One turn moves each row of this set onto another row. After a few examples, where does it send each row asked below?
Rud: [-3.40 -0.84 -1.92 -1.17 -1.38  0.56  0.25  1.61  2.14  1.27 -1.18  2.63
 -0.98 -1.27 -0.59 -3.49  1.32  0.12  0.37  0.21 -2.90  1.01 -1.68  2.90]
zemu: [-0.60 -2.01 -1.55  2.51 -2.66 -1.99 -1.85 -1.14  1.65  1.65 -0.89  1.58
 -3.86 -0.27  1.16 -0.38  1.45  0.71  1.36 -0.17 -0.43  0.44 -1.36  0.31]
vamo: [-0.87 -0.68 -3.17  1.49 -1.10 -0.07 -0.68 -1.29  1.55  0.78 -3.88  1.71
 -1.16 -3.02  0.14 -5.16  0.58  0.06  0.62 -0.32 -0.46  2.50 -1.35  1.40]
nesep: [-1.23 -1.86  1.71  1.64 -2.03 -1.35  0.61  3.08  1.81 -0.42 -0.27 -0.82
 -3.35 -1.34  1.31 -1.30  2.90 -1.34  0.47  1.52 -1.90 -0.30  0.11  2.45]
Nim: [-0.54 -2.60 -2.22  4.51 -1.85  1.13 -0.29  1.86 -1.70 -0.12 -3.08 -0.90
 -3.51 -1.13 -0.99 -2.59  1.24 -2.44 -0.35 -0.44  1.19  2.00 -0.93  1.22]
babit: [-1.81 -2.10 -2.80  2.63 -1.15  1.50  0.14  2.00 -0.44  1.82 -2.52  1.71
 -2.40  0.12  0.07 -2.28  2.28 -1.53 -2.62 -2.36 -0.21  1.70  0.60  1.40]
Pufa: [-1.01 -0.84  0.13  2.34  0.01 -1.33  0.05  0.26  2.27 -1.11 -1.39 -0.77
 -1.44 -3.18 -1.17 -1.80  2.33 -0.30  1.16  1.93 -2.80  3.14  1.64  2.60]
vol: [-2.29 -0.49 -2.81 -0.59  0.23  0.14  1.79 -0.11  0.18 -2.73 -0.50 -1.85
 -1.85  0.17  0.60 -3.11  0.56 -1.46  2.42  0.88 -0.97  1.62 -1.05  2.36]
fudom: [-1.99 -2.44 -3.03  2.68 -1.76  2.02 -0.47  2.35 -0.19  1.68 -2.14  1.68
 -1.69 -0.26  0.21 -2.48  2.30 -1.55 -1.96 -2.41 -0.85  2.21  0.90  2.59]
dip: [ 2.03 -1.43 -1.65 -0.07 -3.82 -0.06  0.90 -0.44  1.82 -0.82  1.51  2.18
 -1.70  1.46  1.23 -2.39  1.02  0.07 -0.19  0.39 -1.03  2.25 -0.39  1.38]
koge: [-2.21 -1.73 -0.46  1.02 -3.09 -0.28  1.65  2.94  0.81 -1.32 -1.33 -1.62
 -2.37 -3.26  0.73 -2.28  1.67 -1.36  0.84 -1.36  1.58 -0.94 -0.76  2.38]
gazem: [ 0.74 -0.45 -1.55  1.82 -3.51 -0.58  2.03 -1.27  0.89 -1.67 -0.84  0.17
 -0.30 -0.74 -0.08 -2.02 -0.01 -1.24 -0.26  1.95  1.90  0.46  3.25  0.90]
kagod: [-1.90  0.07 -1.10  1.68  0.13 -0.63  0.13  0.89  2.64 -0.21 -1.83 -0.83
 -1.11 -3.58 -1.64 -1.39  1.64 -0.58  0.65  1.60 -2.84  2.18  2.33  2.39]
Melug: [-0.24 -1.62 -1.55  2.58 -5.39 -0.19 -0.21 -1.41  0.77  1.21 -1.31  2.83
 -1.39 -1.18 -1.14 -2.02  0.78  0.30  0.89  2.80  1.43  0.70  0.20  0.90]
dilut: [-1.68 -0.02 -3.19  2.11 -0.35  1.97  0.73  2.19 -1.44  1.08  0.49 -0.39
 -2.53 -0.69 -0.41 -3.28  0.39 -0.49 -0.03 -0.71 -0.50  1.03  2.16 -1.02]
Disit: [-1.32 -2.68 -2.95  3.98 -1.81  1.08 -0.29  1.76 -1.25  1.24 -2.73  0.99
 -2.10  0.11 -0.57 -2.02  1.94 -2.16 -2.29 -1.59  0.64  2.15 -0.28  1.33]
dege: [-3.32  0.82 -1.70  0.05 -1.30 -1.01  0.85  1.72  2.60  0.54 -1.86 -0.35
 -0.49 -2.89 -2.06 -1.24  1.79 -0.54  0.71  1.98 -2.04  0.24  1.55  1.45]
visaf: [-2.41 -1.29 -1.23  0.43 -3.65  0.62  0.30  0.52  1.20  2.15 -1.06  3.57
 -1.18 -1.56 -1.23 -3.14  1.17  0.80  1.55  1.93 -2.09  1.10 -2.11  2.42]
pep: [ 0.19 -1.26 -1.78  0.04 -4.81 -0.09  0.13 -1.06  0.34 -1.52  0.76 -0.73
 -0.37  1.53 -1.19 -1.26 -0.59 -0.28 -0.90  1.57  0.89  0.26 -0.08  1.59]
gom: [-1.62  0.21 -2.15 -0.18 -0.49 -0.01  2.79 -0.08  0.47 -3.25 -0.02 -2.03
 -1.00 -0.36 -0.12 -3.39  0.68 -2.06  1.04  0.83 -0.24  1.18  1.49  2.15]
Fegi: [-0.80 -2.13 -2.15  4.41 -1.48  0.98 -0.09  1.39 -2.11 -0.30 -2.79 -0.94
 -3.11 -0.73 -1.56 -2.82  1.42 -2.60 -0.16 -0.24  1.37  2.06 -0.84  0.58]
zati: [ 1.23 -0.95 -0.93 -0.37 -4.10 -0.21  0.59 -0.49  1.25 -2.03  1.10  0.12
 -0.64  2.04 -0.27 -1.56  0.13  0.29 -0.96  1.36  0.02  1.28 -0.07  1.87]
Benaf: [ 1.12 -2.15 -2.55  0.21 -1.77  0.60  0.87 -1.10 -0.93  0.35 -0.78 -0.50
 -2.45 -0.07  0.44 -4.55  1.69 -2.69  3.01 -0.11 -1.10  2.35  1.24 -0.34]
zar: [-2.38 -1.89 -2.41  1.18 -2.77  0.00  1.33  0.89 -0.31 -1.50 -2.70 -1.74
 -1.21 -2.93 -0.77 -2.28 -0.05 -1.64  0.58 -1.56  2.31 -0.52 -1.20  1.63]
Tolu: [-0.40 -0.87  0.77  3.55 -0.41  0.12 -0.83  0.80  1.72  2.10 -1.97 -0.21
 -1.42 -0.22 -0.07 -1.81  2.13 -1.96  0.65  2.89 -3.29  1.86  0.72  2.23]
Ruseg: [-2.66 -1.24 -2.39 -0.20 -1.14 -3.19  0.86  1.57  0.26 -0.93 -0.14  0.57
 -4.51  0.04 -0.19 -2.45  2.84  0.37 -0.02  1.64 -0.25 -0.95  0.66  1.69]
Zako: [-2.09 -0.37 -2.03  2.36 -0.85  1.20  0.07 -2.15  0.52 -0.73 -1.31 -0.19
 -5.43 -1.83 -0.61 -3.50  0.85 -1.05 -0.18  1.38  0.05 -0.03  0.23 -0.78]
Zukek: [ 1.94 -2.67 -1.42  0.49 -2.06 -0.44  0.38 -1.87  0.51 -0.88 -1.76  0.12
 -1.91  0.45  0.78 -3.87  2.36 -2.34  2.87  0.37 -1.23  2.97 -0.54  1.88]
lado: [-0.90 -2.88 -1.13  0.11 -2.56 -1.89  0.56  0.87  1.82 -0.05 -2.53  1.69
 -1.63  0.43 -0.31 -1.77  0.71 -2.87  0.23 -1.40  0.40 -1.19 -2.35  3.23]
babo: [ 2.13 -1.33 -1.17  0.20 -4.03  0.21  0.52 -0.47  2.17 -0.82  0.76  2.52
 -2.20  1.41  1.34 -2.19  0.59  0.55  0.04  0.47 -1.02  2.48 -0.35  1.77]
tavam: [-0.27 -1.91 -1.34 -0.09 -4.88 -0.15  0.83 -0.54  0.10 -1.34  0.64 -0.84
  0.78  0.90 -1.08 -2.04 -0.38 -0.57 -1.47  1.14  0.83  0.76  0.06  1.21]
Bebo: [-1.62 -1.12 -2.51  2.78 -0.86  0.72  0.06  3.92 -0.78  0.88  0.88  1.30
 -1.67 -0.14 -0.02 -2.25 -0.08  0.82 -1.82 -1.27  0.60  1.03  0.06  2.33]
denit: [-3.23  0.56 -2.15  0.06 -1.28 -1.46  0.93  1.97  2.69  0.90 -1.31 -0.61
 -0.54 -2.95 -1.39 -1.16  1.74 -0.93  0.27  1.60 -2.11 -0.14  1.57  1.79]
Manez: [-0.73 -1.13  1.57  1.76 -1.76 -1.30  0.76  3.04  2.02  0.03  0.23 -0.27
 -2.84 -1.02  1.32 -1.30  3.27 -1.78  0.09  2.01 -1.91  0.11  0.68  3.05]
pusu: [-0.22 -0.78  0.79  1.83 -0.33 -0.30  0.49 -0.06  1.69 -0.84 -1.85 -0.99
 -0.85 -2.99 -1.79 -1.62  2.23 -0.47  1.57  1.56 -2.62  3.01  1.65  3.10]
sozoz: [-1.05 -0.59 -3.83  1.54 -0.03  1.72  1.00  1.38 -1.53  1.11  0.67 -0.33
 -3.15 -0.87 -0.24 -3.53  1.07 -0.36  0.48 -1.06 -0.56  1.12  1.96 -0.86]
Doruf: [-0.72 -0.58 -1.90  2.95 -1.11  1.18 -1.24 -1.46  1.36  2.16 -4.04  1.03
 -0.90 -1.88 -0.41 -4.04  0.48 -0.97  0.96  0.49 -1.40  3.41 -0.39  1.23]
Vanuv: [ 0.75 -1.68 -1.40  3.32 -5.24 -0.24  0.38 -1.13  0.55  1.28 -1.37  2.16
 -1.33 -0.95 -1.03 -1.75  0.06  0.45  0.78  2.66  1.54  1.15  0.68  1.04]
Nife: [-0.73 -2.70 -1.10  0.90 -3.12 -1.93  0.24  2.57  0.94  0.57 -1.02  1.92
 -1.01  0.61  0.04 -1.30  0.42 -1.12 -0.93 -1.38  0.20 -0.13 -2.24  4.36]

fudom goes to pusu
Fegi goes to denit
Where do these go?
babit goes to Pufa
Disit goes to kagod
visaf goes to Benaf
Nim goes to dege
gazem goes to Bebo
zar goes to Rud
lado goes to vamo
Melug goes to sozoz
Ruseg goes to zemu
Nife goes to Doruf
Vanuv goes to dilut

One turn moves each row of this set onto another row. After a few examples, where does it send each row asked below?
Lig: [-0.07 -0.38 -1.70 -2.11  1.11 -2.57  0.11  0.47  0.61  2.48  0.13 -1.36]
Gari: [ 1.77  1.13  1.50  0.57 -0.10  0.96 -1.45 -1.77 -0.87 -0.34 -1.13 -0.08]
tek: [ 1.54 -1.54 -2.20 -1.74 -0.09 -0.44 -0.58 -0.24 -1.32 -0.44 -1.70  0.55]
faf: [-1.78  1.40 -0.01  0.37  2.59 -2.41 -0.32 -1.19 -0.14  0.50  0.94 -0.34]
libiv: [ 0.75 -1.59 -1.49 -0.43 -0.68 -0.61  2.31 -1.06  1.01  1.31  0.23  2.26]
Vapa: [-1.23 -1.29 -0.17 -2.39 -1.08 -0.90  3.17 -0.36 -0.86  1.88 -1.01  0.03]
Muvid: [ 0.93  0.22  0.35 -0.06  0.19  1.71 -0.78 -1.67  2.18 -0.85 -0.52  0.99]
potov: [ 1.04 -0.39  1.10 -0.17 -0.29 -3.82 -0.92 -0.46  0.96  0.31 -1.31 -1.94]
tozak: [-0.11  1.11 -0.30 -1.87  0.27 -0.34 -0.54  1.57  1.66  2.13 -1.90  0.66]
mapib: [-0.46 -1.50  2.98  0.37 -0.92  1.27 -0.54 -1.18  0.94  0.75  1.87 -0.01]
tuzit: [-1.32 -1.45 -1.21  0.32 -1.37 -0.79  2.33 -0.50  0.30  0.39 -1.22  2.46]
godav: [-1.07 -3.27 -0.21  0.43  1.03 -1.17 -1.52 -0.58 -0.06 -0.06  1.85  0.41]
vopuf: [ 0.92 -0.62  1.26 -0.05  2.07 -0.01  1.27  1.32  2.02  0.73  1.02 -2.15]
bipor: [-1.89 -1.21  1.09 -1.64 -0.99 -1.10  1.82  1.28 -1.37  2.43 -1.40 -1.21]
Nusun: [-0.15  0.05  3.40  0.05  0.46  1.43 -1.11  1.43  0.16  0.11  1.02  0.08]
dakim: [-1.78  2.18  0.47  0.79  0.37 -1.42 -0.43  0.23 -2.05  1.22  0.17  0.82]
kofa: [ 1.98 -0.03 -1.43 -0.18 -0.01 -1.72 -1.07  0.31 -2.04 -1.22 -0.12 -0.71]
Sirog: [-1.41 -0.61  1.15 -1.66 -0.15 -1.14  0.79 -1.20  2.89 -0.46 -1.03  1.73]
Romi: [-2.40 -0.81  0.59  0.10 -3.11 -1.27  1.83 -1.34 -0.56  0.20 -0.51 -0.22]
Vuma: [-1.22  1.05  1.28  0.79  2.34  0.68  1.49  0.26  0.03  1.00 -2.50  0.02]
vumab: [-2.30 -0.21  1.03 -1.59 -0.92 -2.31  1.87  0.17  1.76  0.62 -1.22  1.38]
Figab: [-0.52 -0.11 -2.26 -0.42  2.95 -0.71 -0.45  0.59 -0.12  0.84  0.47 -1.48]
kudo: [-0.02 -1.59  1.97  0.13 -1.29 -2.01  1.67 -1.46 -1.56  2.40  0.89  0.85]
Gorev: [-0.99 -2.25  2.10  0.05  2.06 -1.73  0.38  0.78  2.16  0.78  0.14 -1.15]
nebof: [-1.28 -1.97  2.08 -0.56 -0.25 -1.71  2.32 -2.22 -0.44  1.33 -0.05  1.90]
miku: [-3.10 -1.31 -0.11  0.11 -1.65 -0.80  0.40 -0.67 -0.03 -0.90 -2.07 -0.62]
mevir: [ 0.83 -2.29 -0.80 -1.38 -1.35  1.79  1.03  1.11 -1.03  0.52  0.12 -1.29]
semiz: [ 0.65 -0.32  0.56 -2.96  0.68  0.22 -1.46 -1.24 -0.66  2.53 -0.70  0.70]
supi: [ 1.55 -1.79  2.62 -1.92  1.95 -2.42  0.31 -0.94  0.01  0.73 -0.78 -0.04]
Tupi: [-1.09  0.62  0.56  0.56 -0.73  2.48  0.57  1.32 -0.53 -0.39  1.35  0.24]
kaz: [ 1.23 -1.98  0.75 -0.51 -0.89  0.57 -0.34  2.69  0.98 -0.29 -1.66  0.69]
kipal: [-1.79 -0.12 -0.89 -1.43  1.57 -0.78 -1.78  0.03  0.27 -1.31 -1.53 -1.36]
tus: [ 0.98  0.71  0.75 -2.77  0.75 -2.14  0.57  0.53 -1.77 -1.42  0.09 -0.16]
lev: [ 2.50 -0.33  0.84 -0.09 -0.57 -1.30 -0.06  1.04 -2.77  1.64 -0.02 -0.24]
guno: [ 1.66  1.69  0.43 -0.29  0.94  1.18  1.36 -0.06 -0.68  0.70 -2.49  0.71]
tumot: [ 0.12 -1.81 -0.58  3.40  0.05 -0.06  0.05 -1.19  0.72  0.38 -0.70  0.15]
sus: [ 0.33 -0.87 -0.20  0.54  1.72 -0.43  2.50 -1.91 -0.02 -1.94 -1.16 -1.02]
ved: [ 0.20 -1.12 -0.16  1.13 -1.05  1.25  0.29 -0.77  0.97  2.69  0.07 -2.54]
sut: [-1.80 -0.46  1.38 -0.15 -1.08 -1.96 -1.85 -1.19  0.05  0.05  1.81 -1.25]
puf: [-0.51  0.75 -0.45 -0.79 -0.68 -0.30  1.51  1.78 -0.76  0.46  2.97  0.08]
fur: [ 1.67  0.09  1.84 -1.88 -0.23 -0.45  1.99 -0.67 -0.21 -1.85  1.16  0.13]
pifa: [ 0.23 -1.33  1.16  1.98  1.23 -0.42  2.45 -0.44  0.08 -0.96  1.22 -1.72]
soz: [-1.53 -1.37  2.28  0.63  0.20  0.38 -0.51  2.14 -1.42  0.70 -0.05 -2.18]
bod: [ 0.96 -0.28  0.76  1.67 -2.50  0.65 -1.04 -0.46 -0.83  0.39 -2.03  0.34]
pokep: [ 2.18 -0.77 -0.04  0.37  1.46 -1.32  0.95 -0.72  1.69  1.63  2.24 -0.32]

nebof goes to vumab
miku goes to kudo
Where do these go?
Gorev goes to Lig
mevir goes to tumot
vopuf goes to Figab
faf goes to tus
Vuma goes to puf
ved goes to godav
kipal goes to lev

